[[-16   3  19  -7  -4   0  12 -20   8  24  -4  -1 -18]
 [ -4  13  26 -13   6   3  -4  10 -14 -25   5   2   7]
 [ 17 -16 -25  15   2   5 -25   4  -8 -28   5  -3  18]
 [ -2   2 -24   5  -7 -13  32   2  26  54 -10   3 -18]
 [ 12  12 -14  -1   5  -9   9  35  -2 -10   2   6  13]]
:
[[-18 -16   3  19  -7  -4   0  12 -20   8  24  -4  -1]
 [  7  -4  13  26 -13   6   3  -4  10 -14 -25   5   2]
 [ 18  17 -16 -25  15   2   5 -25   4  -8 -28   5  -3]
 [-18  -2   2 -24   5  -7 -13  32   2  26  54 -10   3]
 [ 13  12  12 -14  -1   5  -9   9  35  -2 -10   2   6]]

[[-54  20  21]
 [ 13 -12   4]
 [  1  -1  -3]
 [-15  -9   9]
 [-25  10   4]]
:
[[ 21 -54  20]
 [  4  13 -12]
 [ -3   1  -1]
 [  9 -15  -9]
 [  4 -25  10]]

[[-19   7   1  16  -7  37  -9 -55  35 -24]
 [-24 -32   0 -33  24  16  12  18 -29 -32]
 [-21  21 -18  24 -21  20  42  13  18 -12]
 [ -2 -36  32  -9  18   1 -22 -22 -29 -24]
 [ 11 -11  -7 -14  18 -16   5  29 -32  12]]
:
[[-24 -19   7   1  16  -7  37  -9 -55  35]
 [-32 -24 -32   0 -33  24  16  12  18 -29]
 [-12 -21  21 -18  24 -21  20  42  13  18]
 [-24  -2 -36  32  -9  18   1 -22 -22 -29]
 [ 12  11 -11  -7 -14  18 -16   5  29 -32]]

[[-10   7   8  20 -27 -32 -18   7   9]
 [ -1 -18 -24 -18  10  22  27 -22 -10]
 [-23 -15 -28 -19   9  27 -23 -26 -29]
 [-29 -13 -26 -13   2  19 -36 -28 -17]
 [-49 -19 -45 -24 -10  20 -56 -41 -21]]
:
[[  9 -10   7   8  20 -27 -32 -18   7]
 [-10  -1 -18 -24 -18  10  22  27 -22]
 [-29 -23 -15 -28 -19   9  27 -23 -26]
 [-17 -29 -13 -26 -13   2  19 -36 -28]
 [-21 -49 -19 -45 -24 -10  20 -56 -41]]

[[  2   5  -9  22  15 -16  11 -54 -14 -35  -1 -34  -4  12 -16  22]
 [ 15  10 -18 -28  -3   3  28  -9  11 -19 -19   7 -16  -3  40  25]]
:
[[ 22   2   5  -9  22  15 -16  11 -54 -14 -35  -1 -34  -4  12 -16]
 [ 25  15  10 -18 -28  -3   3  28  -9  11 -19 -19   7 -16  -3  40]]

[[  0  -1   0   0  -1   1   0   0  -1   1  -1  -1   0   0]
 [ -4  -5   4   3  -5   7  -3  -3  -9   9 -12  -6  -2   0]
 [-19 -26  16  14 -22  32 -16 -12 -35  42 -55 -22 -12  -2]
 [  1   1   0   0   1  -1   0   0   1  -1   2   1   0   0]]
:
[[  0   0  -1   0   0  -1   1   0   0  -1   1  -1  -1   0]
 [  0  -4  -5   4   3  -5   7  -3  -3  -9   9 -12  -6  -2]
 [ -2 -19 -26  16  14 -22  32 -16 -12 -35  42 -55 -22 -12]
 [  0   1   1   0   0   1  -1   0   0   1  -1   2   1   0]]
---
[[ -7 -38  10  -3 -35   5  -1 -15]
 [ 19   6   3 -50 -61 -14   4  28]
 [ -8 -65  31  -5 -37  25 -31 -45]
 [  8   0  -2 -48 -55  -1   5  40]
 [-20 -41  11  59  50  19 -18 -54]
 [ -8  26 -16  22  53   7   7  13]
 [  8  35 -19   3   8 -25  25  26]]
:
[[-15  -1   5 -35  -3  10 -38  -7]
 [ 28   4 -14 -61 -50   3   6  19]
 [-45 -31  25 -37  -5  31 -65  -8]
 [ 40   5  -1 -55 -48  -2   0   8]
 [-54 -18  19  50  59  11 -41 -20]
 [ 13   7   7  53  22 -16  26  -8]
 [ 26  25 -25   8   3 -19  35   8]]

[[ 11  22  13  13  14 -17  -7  19  18   8  13 -18]
 [-47 -25  16   4 -17   1  15 -21   3  22 -20   6]
 [ 16   8 -40   2  -1   2  23   7 -21   0   1   5]
 [ 12   0   9   1  -9   0 -59 -30 -45 -32 -21 -38]
 [ 28   1  24 -14   7  45  17  -6  36  -4   3  -9]]
:
[[-18  13   8  18  19  -7 -17  14  13  13  22  11]
 [  6 -20  22   3 -21  15   1 -17   4  16 -25 -47]
 [  5   1   0 -21   7  23   2  -1   2 -40   8  16]
 [-38 -21 -32 -45 -30 -59   0  -9   1   9   0  12]
 [ -9   3  -4  36  -6  17  45   7 -14  24   1  28]]

[[ 34  28  36 -16]
 [ 65  15 -37  16]]
:
[[-16  36  28  34]
 [ 16 -37  15  65]]

[[-43   2  25  19 -12 -16  22  34]
 [-27  49  47 -12 -53 -26   4  -1]
 [-41  26  41  25 -11   0  46  57]
 [-37  23  24 -16 -42 -31  17   5]
 [ 16 -54 -48  27  48  36   0  25]
 [ 31 -38 -53  -3  36  10 -21 -28]
 [ 15 -17 -19 -12  -3  -3 -34 -29]
 [ 46 -19 -23 -19  10   0 -51 -57]
 [ -2  51   0 -46 -33 -43 -14 -53]
 [-30  29  20 -27 -40 -39  -2 -13]]
:
[[ 34  22 -16 -12  19  25   2 -43]
 [ -1   4 -26 -53 -12  47  49 -27]
 [ 57  46   0 -11  25  41  26 -41]
 [  5  17 -31 -42 -16  24  23 -37]
 [ 25   0  36  48  27 -48 -54  16]
 [-28 -21  10  36  -3 -53 -38  31]
 [-29 -34  -3  -3 -12 -19 -17  15]
 [-57 -51   0  10 -19 -23 -19  46]
 [-53 -14 -43 -33 -46   0  51  -2]
 [-13  -2 -39 -40 -27  20  29 -30]]

[[ 24   1  -1   3   4 -14   1   4   7  -6   8   7   7]
 [ 41 -25   7   0  -2  -3 -13 -11   2   1  25  11   6]
 [ 10  15  -2   3   5  -5   1  15  13   0   0  10   7]
 [ 31  -9  -1   6   7 -10  -1  -3  10   6  10  11  18]
 [ 33  43  -2   7   6  -1  17  53  25   0  12  16  15]]
:
[[  7   7   8  -6   7   4   1 -14   4   3  -1   1  24]
 [  6  11  25   1   2 -11 -13  -3  -2   0   7 -25  41]
 [  7  10   0   0  13  15   1  -5   5   3  -2  15  10]
 [ 18  11  10   6  10  -3  -1 -10   7   6  -1  -9  31]
 [ 15  16  12   0  25  53  17  -1   6   7  -2  43  33]]

[[ 28  23  44  67 -14 -46]
 [ -7 -13 -13  -2  -2 -55]
 [ 23  18  11  19   2 -42]
 [ 38 -24  27 -24  17 -36]]
:
[[-46 -14  67  44  23  28]
 [-55  -2  -2 -13 -13  -7]
 [-42   2  19  11  18  23]
 [-36  17 -24  27 -24  38]]

[[-30   2 -37 -22  -9  -1]
 [-52  58  14  26  -8 -29]
 [-43  41   0  56 -48 -26]
 [ 62 -46  33   9  -5  32]
 [ 31 -42   9  -5 -19  28]
 [-62  52 -15  13 -18 -29]
 [-64  58  16 -17  17 -24]
 [-39  30 -16 -18   1 -15]]
:
[[ -1  -9 -22 -37   2 -30]
 [-29  -8  26  14  58 -52]
 [-26 -48  56   0  41 -43]
 [ 32  -5   9  33 -46  62]
 [ 28 -19  -5   9 -42  31]
 [-29 -18  13 -15  52 -62]
 [-24  17 -17  16  58 -64]
 [-15   1 -18 -16  30 -39]]
